In the rows, 100 means zero.
These are runs of 8 systems, one row a step. Runs of the same system follow the same rule from any start.
keki, seq 1:
[[105,78,72,71,107,100,79,77,137,59,102,127,71,156,125,121,86,118],
[122,68,55,102,41,107,133,77,103,128,137,84,79,106,87,72,114,104],
[83,129,129,100,75,84,87,133,59,158,93,66,107,60,110,78,103,119],
[78,113,132,111,170,85,77,80,83,74,88,63,107,89,111,121,81,88],
[126,82,85,121,104,114,102,87,93,38,86,139,113,118,73,109,107,50],
[103,87,78,67,43,109,83,139,115,95,101,139,104,130,120,103,104,123],
[85,91,72,94,99,95,99,79,107,147,146,60,82,112,120,100,95,141],
[105,103,117,136,107,89,115,84,61,143,105,71,97,52,79,99,114,70],
[84,122,131,99,117,91,82,130,92,69,44,105,131,78,104,122,101,75],
[105,88,78,110,122,116,92,97,130,42,110,115,116,150,103,126,86,108],
[128,72,64,90,64,119,113,106,108,121,145,135,88,111,85,98,106,104]]
diviv, seq 2:
[[119,79,108,113,69,110,113,129,112,85,137,133,103,107,106,134,108,118],
[69,88,66,81,99,82,90,95,78,130,116,91,122,98,132,92,122,117],
[118,104,134,129,113,100,107,86,90,148,74,66,93,103,87,74,89,114],
[92,122,105,94,116,104,97,129,112,68,87,77,115,70,75,134,78,69],
[95,116,70,108,115,117,99,70,102,78,108,157,89,121,94,85,113,87],
[124,51,110,103,75,104,119,108,121,114,129,111,96,112,113,131,108,126],
[73,105,62,75,86,87,91,117,88,134,101,64,124,90,110,79,103,110],
[107,133,145,131,129,101,108,89,90,124,88,86,85,96,89,66,80,111],
[97,88,110,84,119,104,107,107,112,54,98,91,104,69,81,142,92,62],
[99,107,57,87,86,113,101,79,104,101,94,159,89,122,92,75,119,87],
[113,73,127,103,82,97,111,120,130,119,127,97,91,116,127,119,90,141]]
Sabe, seq 3:
[[103,89,96,71,93,112,114,67,125,132,91,104,61,93,85,96,103,97],
[124,120,108,109,101,102,129,118,121,101,64,121,104,97,75,88,92,118],
[75,107,127,80,119,105,103,116,132,95,103,110,108,108,130,90,92,123],
[103,88,99,80,113,124,105,82,111,116,129,114,82,109,88,59,92,94],
[124,118,112,87,74,102,98,122,98,93,95,140,78,90,85,94,90,107],
[84,114,117,82,96,87,98,92,106,83,68,109,91,106,125,66,100,106],
[120,84,128,113,117,107,105,96,93,86,114,97,102,119,96,58,83,104],
[104,107,112,70,97,96,76,129,79,74,121,111,96,79,97,95,81,93],
[90,120,87,105,93,88,86,81,76,83,98,121,83,107,115,72,108,81],
[124,74,122,117,75,99,94,94,82,69,90,95,97,120,104,98,100,95],
[95,100,99,82,104,83,81,119,68,86,92,73,121,90,103,84,87,100]]
Nesub, seq 4:
[[93,85,63,99,59,103,108,141,123,111,87,97,139,99,105,119,113,83],
[87,124,99,142,104,93,86,110,91,167,119,104,101,109,131,99,108,113],
[100,102,131,105,125,108,122,114,112,120,114,70,104,56,72,131,88,104],
[100,120,57,103,109,106,121,99,112,114,58,121,123,88,67,97,114,84],
[102,97,103,118,101,117,122,87,150,132,113,132,85,127,111,98,107,118],
[87,82,86,63,95,108,114,114,131,129,127,65,100,77,96,85,85,86],
[116,131,92,117,82,80,109,109,80,134,93,119,85,76,89,60,100,76],
[81,123,148,89,123,100,121,93,130,95,88,116,79,75,111,94,99,113],
[93,88,75,63,130,121,113,66,108,99,90,90,106,103,67,61,95,92],
[138,91,101,98,70,103,103,105,115,95,100,140,72,122,93,69,86,90],
[66,107,106,58,91,82,88,103,119,83,116,88,77,88,139,83,92,91]]
tafu, seq 5:
[[87,106,113,116,84,103,120,114,116,136,82,83,110,65,94,92,112,55],
[77,126,130,102,118,147,92,95,113,106,97,109,100,102,79,121,100,111],
[98,94,65,64,116,103,113,93,127,82,101,125,101,110,90,109,97,128],
[115,101,80,113,81,88,128,116,110,117,109,122,105,96,101,57,103,96],
[95,92,144,92,91,116,101,120,110,135,115,85,95,87,104,84,90,97],
[77,116,107,65,118,113,100,77,104,92,83,85,85,87,82,86,95,105],
[119,114,98,105,115,95,116,100,109,58,100,132,89,98,85,94,90,97],
[97,79,98,89,68,108,99,122,118,81,117,108,107,110,116,86,100,83],
[93,101,110,97,83,115,88,84,77,116,110,93,87,114,102,59,104,111],
[116,95,125,88,109,81,100,96,86,87,104,82,78,84,96,101,82,117],
[91,112,93,102,94,84,100,102,103,59,82,84,103,92,105,91,92,72]]
tibib, seq 6:
[[103,110,102,101,75,122,102,94,115,123,103,73,72,100,80,99,90,102],
[91,128,84,92,115,96,111,88,110,88,110,94,81,84,88,112,91,116],
[96,101,94,95,137,94,111,84,107,90,109,123,105,99,104,78,99,91],
[105,87,111,83,93,111,100,100,108,105,99,112,94,106,98,63,93,81],
[99,115,98,90,80,105,82,96,102,103,99,86,75,110,101,84,86,101],
[100,110,96,111,107,94,103,76,91,80,112,87,82,100,98,96,94,112],
[101,100,107,94,114,93,109,98,90,68,102,106,106,91,97,80,98,99],
[104,101,111,93,100,98,82,105,89,90,87,114,103,113,106,79,91,94],
[110,87,102,106,83,100,83,94,90,89,101,90,89,119,108,98,96,99],
[103,105,93,112,83,92,100,102,81,79,105,84,102,99,101,102,100,113],
[98,103,112,109,110,88,95,106,79,87,96,105,112,96,110,103,103,113]]
Sabe, seq 7:
[[116,104,64,86,123,98,71,96,80,122,126,135,87,124,93,136,92,152],
[115,74,64,83,72,60,119,95,141,105,82,113,81,97,127,99,102,68],
[92,105,128,130,68,120,137,119,110,121,75,82,130,89,91,59,114,92],
[82,120,153,96,131,118,83,105,88,120,115,83,92,92,100,122,87,144],
[105,99,69,71,146,97,98,67,117,83,110,116,73,99,84,104,82,88],
[117,98,76,110,69,110,117,123,119,74,91,148,116,118,93,95,110,87],
[78,92,123,82,62,103,84,114,97,125,89,90,106,111,133,78,110,124],
[119,100,117,108,120,87,107,78,87,130,110,71,74,96,91,65,82,109],
[111,118,119,101,120,89,111,121,105,60,108,112,92,66,82,119,81,86],
[64,113,87,86,111,119,83,88,99,73,92,129,115,113,109,91,118,88],
[125,71,93,113,81,114,82,90,89,110,109,108,96,148,104,88,97,111]]
tibib, seq 8:
[[85,114,96,118,98,89,105,98,111,131,85,78,106,114,124,97,105,134],
[106,82,120,116,128,105,112,106,106,107,124,69,109,89,90,119,85,105],
[98,121,89,96,102,107,95,126,97,95,93,119,111,76,76,110,97,68],
[92,99,97,102,94,108,98,83,115,116,85,141,87,115,115,114,121,99],
[98,69,81,82,90,115,118,89,122,113,111,77,105,115,97,91,103,117],
[108,128,95,110,105,84,107,126,100,124,110,85,100,83,96,82,78,111],
[83,107,126,99,126,97,89,91,107,96,111,103,84,81,111,118,95,78],
[93,96,82,98,100,129,109,79,103,93,85,109,107,106,71,86,115,76],
[119,104,98,91,85,100,110,104,115,106,90,125,85,113,92,87,92,129],
[90,92,87,80,109,88,85,101,112,96,127,79,93,109,123,97,84,104],
[100,113,102,126,103,93,107,92,78,107,118,87,96,87,96,70,98,82]]
Nesub, seq 9:
[[114,116,111,94,113,127,82,125,106,107,153,90,85,115,81,58,52,101],
[99,122,86,62,93,77,97,114,82,72,120,131,74,44,92,108,97,74],
[85,90,110,98,94,79,123,42,83,93,68,117,83,91,120,78,141,107],
[112,68,139,86,106,121,100,94,115,94,70,69,111,136,98,65,80,118],
[115,122,71,85,110,97,58,131,96,74,110,103,100,123,92,77,56,78],
[93,113,97,114,87,89,92,87,76,61,147,129,65,89,117,116,111,92],
[77,67,121,71,80,96,109,78,72,81,84,82,109,80,108,108,134,119],
[126,87,103,114,109,89,77,101,76,107,51,86,120,137,102,78,87,119],
[109,112,109,125,121,101,77,123,119,60,121,94,100,129,112,125,64,93],
[74,102,65,98,88,117,89,95,77,73,137,101,111,89,94,131,121,82],
[109,77,109,112,65,95,102,94,65,124,89,118,102,99,106,125,136,131]]
diviv, seq 10:
[[120,89,82,145,87,90,130,121,86,90,101,83,144,101,92,99,107,109],
[76,116,112,127,122,108,94,117,86,134,97,121,137,92,108,104,119,91],
[100,90,97,114,135,120,89,71,105,131,102,95,92,110,88,142,103,96],
[122,104,53,115,90,109,119,102,117,107,103,90,102,102,65,122,96,101],
[89,122,84,126,112,103,131,118,116,110,126,116,121,97,103,88,106,123],
[87,74,112,100,137,114,115,88,104,126,132,90,118,92,100,98,107,103],
[107,97,86,87,106,109,104,95,101,140,100,94,90,77,67,95,93,78],
[94,127,94,95,109,97,122,104,140,110,104,109,78,84,93,100,87,100],
[88,86,93,77,113,116,124,87,129,80,126,94,100,103,96,85,97,106],
[110,84,104,73,91,111,107,109,94,117,124,112,94,89,89,67,97,99],
[91,106,116,74,103,78,98,108,109,118,106,97,78,71,119,89,91,93]]
keki, seq 11:
[[110,78,72,106,78,118,73,150,92,126,145,69,139,126,103,94,79,96],
[80,127,88,103,114,97,50,111,70,145,149,108,83,79,111,137,100,85],
[76,88,92,109,107,79,106,70,92,92,85,101,99,65,114,164,142,75],
[107,75,79,128,90,108,120,119,114,88,61,89,159,115,90,135,121,104],
[124,100,83,111,111,114,90,159,124,123,132,104,128,120,89,127,68,116],
[82,117,78,93,123,97,105,104,123,137,155,127,82,73,108,122,100,80],
[69,105,108,122,95,103,137,75,116,124,83,118,101,70,108,127,150,95],
[105,92,119,110,113,118,135,110,132,106,51,83,134,100,78,124,106,129],
[127,118,86,110,137,110,120,133,137,102,106,109,114,108,69,89,61,109],
[93,120,112,97,105,102,119,110,133,106,140,149,73,85,111,79,96,88],
[64,102,122,82,97,118,130,61,125,117,86,120,81,89,109,84,133,117]]
Kubob, seq 12:
[[129,112,54,110,115,109,136,73,98,116,124,128,77,80,44,97,101,98],
[110,81,111,95,105,46,111,125,109,155,107,121,96,74,145,88,99,101],
[55,85,88,86,122,131,107,76,120,132,82,60,134,116,104,71,114,93],
[132,80,142,93,124,129,129,102,104,100,103,105,98,74,46,107,89,104],
[89,122,78,48,112,64,103,121,140,97,87,108,79,67,116,109,81,95],
[81,93,96,108,131,117,120,51,120,97,116,130,94,126,113,52,116,85],
[110,43,138,57,84,106,105,121,93,104,114,110,114,85,107,97,108,112],
[86,118,87,52,102,100,79,86,101,88,75,58,82,96,88,60,72,85],
[108,97,153,128,127,97,123,78,115,54,118,110,77,99,108,98,93,102],
[72,96,86,57,72,93,93,135,108,54,97,122,121,86,123,114,112,95],
[109,110,94,97,109,120,65,68,68,91,99,124,79,137,87,51,90,88]]
vul, seq 13:
[[113,104,115,102,88,114,91,96,136,53,91,141,71,145,110,126,89,127],
[92,74,31,53,76,83,89,108,107,102,120,92,107,119,121,75,95,102],
[112,93,137,133,93,96,95,104,43,144,131,89,105,94,101,54,103,120],
[81,102,147,87,102,87,102,120,95,70,78,68,109,46,100,144,105,80],
[82,124,67,122,129,118,107,49,116,87,49,102,103,128,83,88,110,78],
[129,85,107,114,88,120,79,122,120,66,128,137,90,158,109,117,78,123],
[85,82,47,47,82,79,75,118,79,123,129,98,107,83,121,95,106,87],
[104,103,141,149,98,94,107,79,47,148,97,82,99,88,99,82,121,131],
[97,105,126,100,93,98,116,129,122,45,64,69,120,68,86,150,94,89],
[87,132,43,119,140,116,94,76,122,104,79,116,112,136,87,79,95,71],
[127,72,123,113,96,115,80,112,107,103,154,141,81,140,114,130,88,128]]
tafu, seq 14:
[[115,75,84,121,97,96,88,76,108,120,92,84,96,135,111,79,96,74],
[113,92,99,109,87,112,94,102,66,114,122,80,99,77,70,125,103,99],
[69,134,98,100,101,79,84,111,94,92,95,97,98,85,125,127,104,113],
[104,83,94,132,126,96,115,76,115,93,85,102,114,128,114,101,110,103],
[122,75,88,95,90,111,97,120,85,114,92,104,126,100,75,115,105,95],
[87,132,84,101,90,95,76,114,98,138,106,103,87,98,111,105,96,100],
[93,87,102,120,123,98,125,74,118,112,114,86,96,97,105,112,105,113],
[99,99,98,93,103,105,119,114,94,95,75,104,133,80,82,104,114,110],
[101,121,99,102,108,105,81,122,118,118,88,126,102,118,107,94,86,93],
[102,75,85,92,105,114,113,81,126,120,122,93,91,106,93,103,101,94],
[94,115,99,95,87,103,123,108,86,108,103,106,105,72,82,93,116,118]]
vul, seq 15:
[[107,93,74,66,103,78,93,146,85,99,124,87,120,49,83,114,83,66],
[88,130,118,151,129,98,109,64,83,153,90,119,91,88,102,93,125,92],
[108,75,124,91,84,123,123,110,147,71,87,98,98,103,91,161,100,122],
[106,120,23,73,102,101,102,100,110,112,84,112,107,110,73,59,88,90],
[124,102,143,138,111,86,98,119,97,135,148,116,80,111,125,91,82,131],
[76,66,99,53,89,95,124,104,114,102,106,76,110,43,96,127,118,73],
[99,141,109,129,113,120,120,64,91,124,55,120,92,107,69,50,112,110],
[113,92,129,87,101,91,98,133,155,55,107,100,87,116,123,130,62,116],
[85,83,39,70,109,100,102,73,101,122,124,97,103,101,97,53,105,59],
[112,104,173,129,84,111,101,103,67,116,124,130,80,98,106,81,109,134],
[70,89,98,40,92,80,105,111,121,70,64,63,104,59,113,126,101,92]]
Kubob, seq 16:
[[90,107,78,119,115,100,126,108,104,153,106,82,132,87,90,58,103,88],
[98,89,137,99,151,112,104,104,106,153,98,97,116,77,89,119,97,102],
[90,91,71,66,115,103,126,86,141,118,75,95,95,76,80,127,107,90],
[115,100,97,94,117,104,140,93,135,125,101,135,88,96,89,58,96,95],
[83,70,113,56,122,95,110,110,122,130,126,102,108,89,126,84,98,119],
[81,81,100,62,122,118,113,68,102,97,102,75,99,80,80,66,101,77],
[113,88,153,77,116,92,117,101,115,81,83,114,84,73,97,87,88,89],
[73,103,93,49,109,100,99,100,140,61,87,108,98,107,119,88,92,103],
[105,81,108,85,108,122,103,78,95,63,132,127,87,116,91,65,100,93],
[99,77,128,59,76,79,79,113,83,76,112,97,86,86,128,90,94,98],
[78,112,109,94,91,105,84,74,92,55,82,72,90,116,109,67,95,90]]

Which system made each of these runs?
seq 17:
[[103,112,114,88,128,122,126,90,153,124,99,85,74,85,70,108,76,95],
[93,130,66,82,127,122,107,98,142,93,120,121,84,97,75,95,79,76]]
 => tibib
seq 18:
[[111,78,96,104,89,113,82,80,82,102,104,76,94,142,100,116,96,151],
[125,113,84,126,87,70,98,134,63,95,94,71,124,86,92,96,87,109]]
 => diviv
seq 19:
[[91,104,123,117,86,94,72,101,74,116,120,131,80,88,125,122,117,66],
[68,83,87,71,91,108,95,77,109,91,68,81,108,97,104,142,125,99]]
 => keki
seq 20:
[[105,113,110,84,96,70,78,108,111,148,103,130,59,102,138,76,86,97],
[65,69,100,100,99,114,120,57,110,109,111,61,111,119,121,86,128,130]]
 => Kubob
seq 21:
[[161,58,89,102,83,83,110,100,90,116,85,107,90,113,79,109,92,118],
[89,112,80,75,85,76,93,142,117,122,104,70,108,85,118,66,75,78]]
 => keki
seq 22:
[[108,85,119,80,84,123,95,128,109,140,95,77,105,72,72,117,92,74],
[74,163,72,114,123,92,89,115,104,95,87,103,108,93,99,112,93,104]]
 => keki
seq 23:
[[110,74,106,88,58,117,118,83,133,130,55,99,82,110,94,118,118,117],
[110,126,79,104,96,96,123,120,118,113,91,46,107,92,75,80,71,134]]
 => keki
seq 24:
[[116,116,53,117,70,104,114,116,56,110,90,99,137,95,62,46,110,97],
[92,137,159,137,128,88,76,149,99,115,110,97,109,93,128,128,76,116]]
 => vul
seq 25:
[[109,101,85,116,110,100,73,77,94,138,97,93,81,137,110,98,92,111],
[116,79,99,107,85,91,131,95,106,77,128,72,87,76,87,113,95,95]]
 => tibib
seq 26:
[[131,90,41,83,42,107,105,104,88,128,113,104,85,109,70,83,100,113],
[107,115,122,120,61,52,127,121,97,117,72,101,90,66,127,103,117,127]]
 => Sabe
seq 27:
[[97,108,103,102,103,106,73,107,114,135,94,110,92,131,119,108,92,115],
[117,74,84,86,87,97,102,95,95,107,124,73,87,94,89,118,92,109]]
 => vul
seq 28:
[[66,109,118,75,64,152,116,115,116,93,99,94,119,88,75,84,117,105],
[103,118,108,99,120,103,88,81,72,138,104,127,85,116,96,93,102,159]]
 => Sabe
seq 29:
[[101,88,50,124,122,74,128,36,92,103,108,92,85,98,97,101,122,89],
[119,80,132,127,51,92,114,139,90,111,69,100,126,83,103,100,117,80]]
 => keki
seq 30:
[[131,72,86,98,66,81,126,92,113,110,89,96,80,99,101,103,102,111],
[89,120,98,111,98,98,114,124,115,114,107,78,118,103,111,50,86,107]]
 => Kubob
seq 31:
[[81,71,50,116,95,99,66,98,87,108,114,48,130,121,118,117,101,48],
[101,111,89,142,65,116,55,130,57,111,123,101,113,101,94,164,112,81]]
 => keki
seq 32:
[[118,91,95,80,82,101,83,86,81,37,91,130,83,128,98,84,95,108],
[115,86,105,102,68,85,73,115,86,55,124,90,83,131,131,83,80,103]]
 => Kubob
seq 33:
[[111,120,113,123,64,74,119,112,119,61,80,91,70,76,104,146,96,100],
[77,88,82,79,110,114,133,116,113,62,118,84,147,95,92,82,108,123]]
 => keki
seq 34:
[[62,112,118,131,96,100,82,129,80,135,128,85,133,96,139,86,114,98],
[91,75,128,89,149,98,86,59,89,128,73,95,99,104,108,119,111,115]]
 => tafu
seq 35:
[[80,108,109,67,95,126,107,92,138,140,108,47,77,103,92,76,78,130],
[111,144,87,110,147,93,103,90,104,109,123,74,70,80,68,94,61,92]]
 => tibib
seq 36:
[[102,63,92,92,89,88,127,91,97,100,120,100,106,72,103,88,119,67],
[90,109,135,80,101,106,86,114,101,126,66,99,101,92,103,61,90,82]]
 => Kubob
seq 37:
[[83,107,61,67,81,94,88,99,98,138,84,122,104,115,119,50,110,101],
[135,92,141,145,71,87,118,105,110,120,108,93,71,109,112,81,90,107]]
 => Sabe
seq 38:
[[96,121,123,112,100,110,127,82,105,85,96,135,77,78,83,111,118,99],
[96,66,81,59,109,101,107,103,124,88,94,119,111,105,103,122,107,115]]
 => diviv
seq 39:
[[100,144,136,133,100,52,100,103,102,58,101,61,59,86,128,116,72,120],
[85,78,99,93,97,106,118,71,78,21,70,94,132,97,89,87,128,77]]
 => diviv
